In the rows, zero is written as 128.
These are runs of 8 systems, one row a step. Runs of the same system follow the same rule from any start.
path 1, J304, 9 rows:
[[168 135 135 132 116  97 102  77 173  86 126 156 127 190 121 161 113  98
  163 124]
 [152 124 142 214 112 115 151 109 181 161  80 147 115 132 113 158 122 137
  113 151]
 [115 167  84 179 150 135 115 177 129 134  95 117  98 149 142  96  93 132
  120 186]
 [155 127 137 100 144  86  68 166 121  86 156 129 103 141 128 137 119 158
   98 191]
 [164 108 180 106 120 113 107 160  91 174  93 152 118  99 101 151 165 173
  130 144]
 [108 158 132 123 158 131 120 124  56 173 118 158  89 136 128  94 127 140
  191 106]
 [115 167 144 117 167 101  95  45 130 117 185 138 113 107 121 108 115 153
  125 112]
 [ 90 157 146 123 120 105 112 102 171 155  97 110 153  56  83 126 149 125
   92 101]
 [103 150  87 108 131  97 141 160 124 142 100 116 109 132 107  79 143  49
  105  91]]
path 2, J931 (9 x 20):
[[158  90 157 104  82 173 118 119 165 125 142 130 165 116 131 146 157 103
   61 126]
 [144 135 112 149 132 149 162 113 133 209  79 134 118 138 106 117 148  76
  122  79]
 [170 113  98 181 143 108 155 127 138 107 141 144  84 204 149 135 100 104
  136 153]
 [142 110 151 146  61 165 109 162 162  93  85 140 164 141 144 157 126 134
  129 175]
 [ 92 132 110 136 120 128 159 192 103 171  53 114 132 112 109 126 141 121
  170 110]
 [148 131  88 149 180  96 164 163  92 104 147 103 104 143 149 122  97 177
  151 167]
 [139 130 152  95 105 169 109 120 121  75 141 118 190 109 153 145 120 188
  159 154]
 [ 79 106 153  93 122 128 156 129  86 165 129 126 140  77 110 136 162 138
  161  68]
 [125 121 117 163 176 105 179  89 114 135 194 118  96 105 141 106 117 158
   94 122]]
path 3, J839 (9 x 20):
[[139  98 143 177 149  54 176 117 128 154 126 144  83 127 102 166 134 150
  146 118]
 [121 151 122 176 124 212 111 108 156 184 108 132 127 128 144 105 116 114
   86 143]
 [111 161 139 100  98  93  64 143 127  61 114 159 124 155 131 104 120 108
  160 150]
 [114  88 113 145 141  67 166 170 165 135 116  88 125 109  95 190 134 130
  112 128]
 [169 136 111 107 130 203 128 158 101 178 109 114 141 122 142  87 145 116
   75 139]
 [157 155 140 101 157  80  86 120  85  90 149 154 102 153 132 116 113 167
  172 155]
 [ 97 113 150 160 148 104 134  94 176 169 137 108 126  77  93 184 130 161
  105 116]
 [105 171 126 127  92 175 128 130 117 137  93 137 153  91 142  45 141 104
   98 121]
 [122 151  85 117 159  59 131 136 124  60 150 113 110 164 132 114  98 114
  163 134]]
path 4, J391 (9 x 20):
[[135 162 127  81  93 139 123 123 125 131  87 133 164 108 115  69 161  71
  108  85]
 [115 133  92 178 166  96 175  95 128 139 143 135  84 172 130 129 102 102
  170  99]
 [162  80 176 122 107 167  90  99 157 141 162 147 131 145 132 190 137 138
  100 141]
 [111 150 139 116  61 107 126 146 138  75  68 150 165 120 123  95 144  95
  153 120]
 [ 87 116  88 200 159 104 158 162 147 141 127 109  83 152 130 154  92 131
  140 154]
 [181 105 144  98 122 177  79 157 124 133 149 129 131 142 145 138 137 142
   68 178]
 [137 153 114  76 119  74 144 162  85  82  93 125 150 120 119  91 144 124
  176 113]
 [ 93 108 127 170 176 119 154 136 105 194 140 118  84 112 115 164 118 170
  150 125]
 [154 149 169 109 112 188  79  93 116 133 144 150 149 102 147  94 135 163
   89 154]]
path 5, J591:
[[181 170 135 114 147 131 118  74 155 135 128 109 166  79 113 104 136 164
   74 134]
 [106 138 117  95 111 150 157  96 118 138 108 130 159 134 122 113 144  78
  181  49]
 [113  87 136 169 135 102 164  86 142 116 202 148  83 139 142 130 123 112
   89 117]
 [179 154 145 154  84 156 113  95 184 123  81 145 166 123 126 113 135 119
   86 151]
 [ 80 103 105 128  87 151 149 172 126 112 104 131 133 169 142 134 126  63
  172 102]
 [144  80 123 162 138 118 140 170 128 114 175 125  86 145 152 143 117 144
   67 184]
 [191 148 139 105 107 173  96 157 126 137  66 124 174 129 127 136 135 161
  137 167]
 [ 67  97 127 103 131 134 134 175  78 128 141 123 116 140 134 160 124 136
  204 108]
 [129 127 146 150 167 107 119 121 121 130 174 118 107  83 131 131 115 207
   87 175]]
path 6, J839:
[[137  94 178  91 116  97 143 143  82 126 153 138 127  69 121 121 168 175
   99 127]
 [148 166 106 169 161 142 181  91 117 138 119 106 152  95 141  97 107 190
  146 135]
 [ 65 166 117  96 155 161  76  79 137 123 176 115 136 124 132 115 104 113
  146  97]
 [110 104 151 111  89  67 163 100 144  80 151 144 137 103 116 114 157  91
  105  84]
 [160 127  80 165 136 139 211 119 133 153  93 113 138 155 132 114 125  90
  144  94]
 [130 121 118 115 143 173  83 119 112 146 166 153  86 204 149 129 111  78
  139 123]
 [156  86 186 148  83  85 112 110 154 106 125 180 111 146 115 175 145 132
  127 143]
 [115 128 125 187 101 161 154 167 141 170  49 125 140 121 123 146 125 142
  154 149]
 [ 90 134 108 114 125 169  74 191 111  98 146 116 119 150 162 114 102 129
  119 182]]
path 7, J478, 9 rows:
[[ 94  83 137  95 124 190 111 159 120 154 140 103 152 131 132 197 130 141
  163 119]
 [107  80 169 157 117 129 175 138  82 160 155 152  99  83 139 119 153 165
  103 126]
 [112 134 125 177 140 135 171  76 146 109 142 114 156 114 142 156  97 186
  183 128]
 [ 76  78 149 100 112 180 103 125 125 126 183 130 131 148 147 180 125 114
  151 106]
 [109  76 148 151 100 123 202 131 115 119 164 130 130  80 145 111 152 139
   77 118]
 [136 117  93 177 142 172 189 112 150 125 128  93 163 142 153 163  97 158
  166 132]
 [131  61 159 108 102 174 119 148  97 130 163 154 118 167 153 177 137 128
  156 129]
 [117  79 169 173  86  92 184 134 138 111 129 144 133  79 128 146 149 165
  105 140]
 [ 81 126 107 191 128 179 143 130 159 126 123 105 143 137 152 164  85 156
  167 152]]
path 8, J931 (9 x 20):
[[ 98 118 127  95 106 182 136  98 141  92 151 104 193 124 147 155 119 131
  176  95]
 [106  67 144 109 125 136 174 157  81 170 164 130 105 100 128 128 166 117
   98  92]
 [179 144 110 175 149 135 191  71 146 133 141 117 140 111 141  95 120 149
   85 130]
 [124 109 110 118 107 189 133  95 159 105 150 123 161 180 153 157 111  80
  159  97]
 [140  61 149 134  88 137 165 180 108 159 120 149 105 132 131 137 166  96
   86 124]
 [174 155  95 198 138 134 188 113 155 151  75 114 142 125 129 111 114 141
  117 144]
 [119 115  94 132 120 172 133 148 127  94 131 121 141 197 162 155  94 107
  196 133]
 [142  72 159 119  82 124 158 203  88 121 110 137 135 107 136 140 160 154
  117 154]
 [137 159 104 166 154 134 185 117 127 159  85  94 160  85 120 122 117 182
  155 126]]
path 9, J478:
[[103 172 116  85 147 129  57 120 100  99 158 145 105 165 141  89 108 104
  152 130]
 [143 145 130  60 128  85 117 126 133 102 134 105 157  80 101  97 160 111
   73 107]
 [143 168  78 139 168 146 146 124 149 197  83  92 133 127 103 112 126  96
  109 103]
 [183 145 122 111 159 117 107 110  82 144 139 168  80 192 133 101 125 104
  154 120]
 [169 139 158 107 111  49 104  89 168  91 117 148 136 124  91 141 147 113
  113 119]
 [ 87 159  98 160 120 132  98 135 191 148  89 118 117 141 108 119 116  62
   94 127]
 [148 158  94 115 135 130 118 160  88  94 135 141 100 167 159  51 117  98
  110 155]
 [203 152 120  70 132  91 114 144 136  95  92 102 175 118 104 133 143 145
  124 141]
 [130 145 127 126 137 134  85 158 143 210  62 128 109 130  86 147 142 103
  118 124]]
path 10, J304, 9 rows:
[[116 127 114 115 137  65 162  92 172  69 156  92 161 102 111 148 123 130
  127 100]
 [125  99 113 132 116 172 143 145 168 187 111 101 141 122 111 156 147  77
   70 103]
 [135 139 101 127  83 152 147 156 111  76 108 145 140 171 166  71 124  76
  140 134]
 [196 100 116 124 144 100 151 112 154  85 147 110 147 168 129 191 112 151
  154 142]
 [117  96 154 181 102 193 116 138 150 184 104 145 120 138 134 176 124 140
  126 151]
 [ 86 140 112 173 120 119 155 167  91  84 131 140 107 129 167  79 101 156
  152 168]
 [150 109 120  96 181 113 115 141 123 119 185  83 131 109 126 168 119 188
  103 157]
 [ 90 104 177  93  90 177  88 159 100 169 117 146 135  91 123 137 163 135
  118 122]
 [104 132 121 111 129  95 183 127  61 104 141 142 120 117 140  80 137 128
  182  86]]
path 11, J450 (9 x 20):
[[126 103 132 209  92  99 160 152 178 113  91 135 120 129 126 152 121 132
  105 168]
 [ 91 142 117 140 115 194  80 140 174 118 137 100 156 114 148 131 103 135
   83 172]
 [112 126 125  65 111 112  96 216 100  99 106 106 146 108 121 121 146 129
  118 151]
 [151 104 123 132 168 129 156 171  96 168 118  94 129 108 120 175 128 201
  150 152]
 [ 94 143 154 119 138 188 109 101  70 158 152 150 124 109 151 107 124 173
  170 119]
 [ 81 126 150 126 111  60 169 116  92  91 138 152 119  90 124  95 143 138
  162  94]
 [111 118 102 155 161 118 192  73 164 140 169  89 141 101 121 141 120 126
  107  87]
 [129 138  93  81 132 174 130 105 121 123 159 118 142 160 146  88 130  55
  114  81]
 [193  89 116 112 110  89 169 150 122  96 119 141 123 186 127 146 144  86
  145 115]]
path 12, J331:
[[107 128 119 193 129  91 151  79 200 111 149 125 115 122 120 133 109 108
   83 128]
 [126 141 107 115  80 169 129 133 178 116  81 111 183 134 125 119 135  65
  113 107]
 [153  92 111 113 103 106 170 204  84 121  95 138 113 163 133 122 150  92
  148 125]
 [203 111 157 172 127 139 129 124 110 148 118 168 100 157 144 141 125 174
  126 180]
 [ 78 159 158 141 112 180  75 113 117 125 120 149 141 117 146 128 104 174
  181 153]
 [ 35 120 118 147 144  88 134 171 133 125 141  96 109  79 116 138 118 151
  119 139]
 [162 136  88 125 162 141 139 137 170 139 136  67 153 104 120 130 121 133
   46 150]
 [169 127 111  40 128 160 123 139 101  94 144 101 181 144 141 124 140 115
  145 108]
 [150  76 166 100 135  95 159 118  69 145 168 159  97 126 122 144 161 142
  147  94]]
path 13, J331 (9 x 20):
[[ 67 118 160  89 105 130  92 138 125 121 115 126 157 105 109 180 135 146
  193 105]
 [ 96 117 116 145 167 103 137 162 110 189 145 117  68 102 110 108 138 117
   67 126]
 [188 183  90 127 158 132 128  85 156  90 132 101 163 138 140  96 101 142
  112 150]
 [113  93 152  63  98 120 103 133 134  95 139 127 160 140 116 185 146 109
  173  94]
 [128 109 151 137 133 112 148 138  89 199 128 158  74 106 110  97 165 108
   83 106]
 [166 191  94 167 161 132 138  71 140 115 115 129 130 160 141  94  90 140
  160 139]
 [ 81 100 151 112  87 110  86 130 170  74 142 138 138 150 123 183 120 104
  156 126]
 [115 120 147 139 103 117 143 165 122 181  86 139 112  79 103  96 169 107
   65 121]
 [182 176  70 143 171 139 146 137 118 134  89 104 134 168 138 108  97 138
  163 148]]
path 14, J450 (9 x 20):
[[138 175 114 115 134 168  63  94 156 106 120 129 151 177 139 140  93 119
  175 141]
 [126 102 169 106 110  63  79 161 125 131 125 165  80 134  96 147 157 104
  102 138]
 [176 163 120 184 148 128 146 118 150 169  79 116 133  98 116 114 121 172
   93 164]
 [ 79 182 115 110 143 150  50 118 134 108 131 124 131 148 134 122  91 131
  176 142]
 [135 108 157  91 142  40 106 154 107 123 151 137  89 101  95 133 157 138
   90 133]
 [176 172 111 147 172 144 152  87 136 184  93 101 152  98 110 121 124 169
  126 123]
 [ 84 167 116 104 150 132  72 108 104 122 145 148  98 171 132 111 104  99
  189 108]
 [169 105 156 125 135  37 145 110 123 110 157 155  90 117 106 124 151 133
   88 127]
 [162 175 112 153 144 159 133  61 179 168  90 111 165 118 110 128 118 126
  125 106]]
path 15, J591, 9 rows:
[[139  89 110 164 119 151 174 183 137 108 133  92 148 112 155 147 117 169
   91 181]
 [149 126 115 101 131 225 115 160  98 148 121 104 166 136 157 133 119 158
  143 152]
 [110  90 146  84 126 144 138 143  76  88 182 120 150 114 155 151 130 177
  171 127]
 [121 118 149 149 142 145 158 100 132 141 145 102 162  62 129 156 125 212
  124 138]
 [ 82 168 124 121 128 201 128  85 116 139 137 115 170  91 148  92 116 144
  151 102]
 [ 96 120 109 115 130 126 170  87 137  64 197 104 157 113 154 110 114 122
  125  99]
 [162 109 122 138 120 163 178  84 173 139 145  98 175  98 131 136 139 123
   69 105]
 [134 108 135 131  81 206 163 102 114 135 131 153 153 148 163  99 140  87
  133  93]
 [129  75 141 170  88 141 164 114 149  70 169 148 133 159 168 153 113 129
  134 146]]
path 16, J391, 9 rows:
[[162 114 152 105 120  85 118 120  85  74 161 177  97 176 144 121 130 129
  168 134]
 [112 108 171 141 114  76 117 138 148 136  96 133 133  96  90 196 139 176
  162 136]
 [ 67 166 135 157 107 175  81 157 129 152  91 137 123 102 136  94 117 137
  114 162]
 [131 161  88 125 168  92 116 132 130  74 173 105 108 135 146  80  98 132
   88 164]
 [164 116 115  62 174 100 113 143 134 163 135  86 134 122  86 172 149 121
  106 104]
 [119 142 151 105 120 148 116 121  72 187 103 171 103 131 119  89 157  99
  157  83]
 [126 146 156 175 139  94 126  55 129 105 161 171  98 137 139 121 105 165
  162 136]
 [ 97 128 153 117 110 132  75 102 199 113 131 107 167  98 105 184 124 140
  109 134]
 [ 77 155 100 131 102 127 118 162 149 128  95 123 120 123 121  75 134  53
   87 117]]

Name the system that made each run.
path 17:
[[120 152  97  69 136 125 113  97 147 103 141 111 152 155 117 116 129  57
  142  70]
 [151  75 140 130 121  79 178 116 137 134 162 139 101 122 113 133 161  90
   71  94]]
 : J591
path 18 (2 x 20):
[[174 135 121 111 148 139 150 138  73 124 108 125 148 146 142 140 119 183
  211 136]
 [112  89 169 134 118 118 154 120  95 107 153 142 138 106 139 170 128 198
  188 131]]
 : J931
path 19 (2 x 20):
[[134 107 143 180 116 117 142 123 151  74 143 129 138 130 150 167  98 194
  148 184]
 [ 92 128 126 104 111 196 110 141 153 144 101  88 191  98 124 169 127 142
  149 118]]
 : J839
path 20, 2 rows:
[[170 118 147  90 140 129  79 182  77 172 108 151  88 153 116 135 149 134
  128 152]
 [137 137 156 121 141  70 105 149  85 123 104 156  99 134 110 149 129 180
  196 148]]
 : J591
path 21, 2 rows:
[[ 97 147 128 111  90 149 139 174 103 118  99 120 156  73 139  59 149 123
   87 136]
 [160 128  67 138 168 134 193 136 106 106 143  93 137 168 155 124 100 135
  169 125]]
 : J591
path 22:
[[103 106 115 150 163 148 116 172 140 185 143  93  99 105 119 156 123 148
   65 161]
 [178 172 147  87 112 139  79 127 115 104 112 139 156 104 133  76 141 153
   90 166]]
 : J839
path 23:
[[ 93 176  82 140 179  65 131 149 129 109 118  91 113 112 114 107  98 149
  145 145]
 [126 136 107  90 163 129 102 115 164 150 163  86 133 101 106 124 136  97
   45 110]]
 : J839
path 24 (2 x 20):
[[142 135  91 189 152 133 177 161 147 175  88  95 122 107 123 120 120 145
   88 156]
 [149 159 105  80 145 192  73 132  95 132 139 133 127 182 153 101 114 101
  148 131]]
 : J591
path 25, 2 rows:
[[166 107 120 127 166 103 148 155  64 134 175 142  70 150 147  99 131 141
  102 149]
 [169 158 160  85 136 173  76  97 109 140 126 130 166 104 129 132 132 189
  141 145]]
 : J304
path 26 (2 x 20):
[[142 134  77 164 155 102 190 103 184 122 114  82 153 134 114 155 107 114
  133 108]
 [128 118 130 101 125 191  94 114 133 176 156 136 113 144 131 115 145  68
   67 105]]
 : J591
path 27, 2 rows:
[[114 146 142 148 154 143  59 112 148 194 134 149  73 141 109 133 121 108
   88 140]
 [134 168 138  99  96  67  99 148 112  72  92 159 124 132 119  75 140 105
  142 138]]
 : J591
path 28:
[[132 130 117 104  98  87 144 143 165 111  66 112 169 131  92 155 146  87
  161  91]
 [122 117 104 159 157 124 101 176 138 171 132 125  62 160 122 134 115 100
   76 165]]
 : J478
path 29, 2 rows:
[[ 81 169 163 121 118  88  73  67 159 112 138 154 122  97 103 109 129 118
  121 107]
 [128 150 115 136 137  60 161 122 157 152  89 111 126  83  83 106 150 101
   88  97]]
 : J304
path 30, 2 rows:
[[116 172 133  95 130 139  48 111 172  97 123 104 171 112 116 150 107 153
  135 154]
 [ 86 119 129  61 138  83 108 181 107 141 124 102 126  89  91 135 160 112
  116 100]]
 : J331
path 31:
[[ 72 176 150 151  95 131  85 113 117  91 115 171 119 121 146  74 111 135
  157 149]
 [133 127 116 126 174  33 155 126 142 113 147  94 115  94  94 150 128 162
  114 128]]
 : J304
path 32 (2 x 20):
[[ 85 125 159 113 108 100 110 114 148 165  87 139 134 105  79 169 153 109
  168  76]
 [ 70 134 112 176 164 104 124 118 132 146 175 135  60 127 131 101 105 112
   88 136]]
 : J478
path 33, 2 rows:
[[106 137 150 188 122  99 145  49 151 110 164 169  98 125 137 103 114 125
  120 117]
 [102 154 112 164  95 139 133  90 197 123  84 130 153 144 117 129 115  69
  142  99]]
 : J839
path 34 (2 x 20):
[[146 123 138 114 126 146  56 117 144 124 136 156 104 205 130 172 109  97
  161 140]
 [117  75 184 150  78  98 123 162 139 140  98 162 111 116 107 178 156 137
  124 143]]
 : J839
path 35 (2 x 20):
[[175 173 120 150 140  89 118 111 118 146  73 165  96 174 111 105 123 109
  171 129]
 [115 116 142 156 117  82  86 146 161  85 121 143 108 165 121 186 103 144
  166 173]]
 : J931
path 36, 2 rows:
[[181 141 161 120  89 177 104 104 109 104 106 169 159 158 154 120 126 151
  176 147]
 [ 98 120 137 175 142  86 145 110 141 123 121 133 114 136 115 186 104 169
  206 128]]
 : J304
path 37:
[[ 77 131 164 138  98 165  64 173 128 162  92 143 120 107 123 141 132 146
  126 163]
 [109 134 125 132 108  96 123 189 128  65 114 111 145  93 139 109 119 170
  108 189]]
 : J839
path 38, 2 rows:
[[132 142 114 157  92 174 141 134 167 164  46 123 164 140 117 144 130  96
  152 115]
 [ 98 105 103 163 114 164 147 147 113  87 170 144 101 182 182 109  97 101
  139 149]]
 : J391
path 39, 2 rows:
[[ 95  95 154 153 111 110 190 100 134 148 149 128 134  62 117 125 156 137
   89  90]
 [102 161  71 106 148 181 157 142 122 146 119  78 164 110 140  84 121  98
  119  98]]
 : J304
